In the rows, zero is written as 128.
Rotation paths and how fast each direction turns (degrees each step):
Each turn is a multiple of 5 degrees from 10 to 175, or 0.
Each row of a path follows its step; steps can be skipped.

step 1: [142 122 125 127 113 138 123 130 136 126 139 139 127 127 131 117 126 122
 123 131 139 120 130 121 134 118 126 115 123 119 129 143 134 118 132 119
 144 131 112 119 130 126 122 119 124]
step 2: [133 126 129 133 117 134 133 138 120 130 134 123 127 126 141 128 138 120
 119 102 127 128 123 138 133 125 118 128 138 130 139 122 130 133 125 142
 116 119 126 128 141 118 117 134 132]
step 4: [117 128 145 135 115 126 142 136 136 136 128 128 135 123 134 127 128 106
 133 113 131 130 136 121 145 121 119 120 127 133 125 118 124 120 138 129
 129 136 120 135 131 133 127 124 135]
step 5: [127 132 116 125 125 130 128 131 122 109 139 122 143 133 125 126 123 134
 134 123 122 127 129 127 123 128 107 131 138 124 135 123 133 128 111 144
 144 135 133 126 131 133 123 114 136]
step 7: [140 118 122 131 127 117 126 126 135 114 140 127 126 126 136 148 140 123
 130 126 128 115 131 122 136 119 114 143 128 130 137 134 123 121 137 134
 131 135 126 124 131 134 124 111 128]
step 8: [126 130 126 122 123 121 137 130 140 122 144 130 117 119 118 129 128 134
 114 124 124 133 119 118 129 138 122 120 134 135 129 104 137 130 130 134
 132 117 142 120 130 121 117 136 132]
step 15: [130 118 118 131 140 122 125 136 125 140 119 116 127 129 123 132 123 115
 129 134 144 135 134 136 136 129 123 137 132 123 144 113 119 123 116 145
 125 131 123 121 125 137 126 128 139]
step 19: [127 115 118 117 114 118 142 110 131 125 130 124 117 115 122 125 125 118
 130 132 133 116 124 137 135 128 135 127 129 123 122 136 117 128 134 129
 130 114 115 116 126 117 132 132 134]
[131 128 127 129 130 127 124 132 127 130 128 128 128 128 124 131 128 126
 125 133 128 133 132 127 126 127 129 130 127 127 125 128 125 125 125 124
 126 125 132 125 131 129 131 132 127]  20
[130 122 128 125 131 131 129 125 129 128 128 127 126 126 132 128 132 127
 124 132 130 132 126 127 129 130 131 128 126 126 131 127 133 125 127 128
 128 130 131 130 130 128 122 126 127]  45
[129 125 126 133 128 128 131 126 130 126 131 125 125 128 129 130 126 130
 124 124 130 130 126 128 126 129 126 127 124 130 132 131 127 129 131 127
 126 125 127 126 128 124 131 129 122]  65
[125 125 132 124 125 130 132 128 130 130 127 127 127 130 125 129 129 129
 124 128 127 128 129 128 130 125 130 127 128 128 128 135 128 126 130 123
 129 125 124 129 129 132 130 127 133]  140
[125 131 128 128 129 127 129 123 126 126 129 129 130 124 129 132 130 128
 125 128 124 127 127 127 130 128 128 123 126 128 127 130 127 129 121 133
 125 125 127 126 132 128 127 127 129]  130
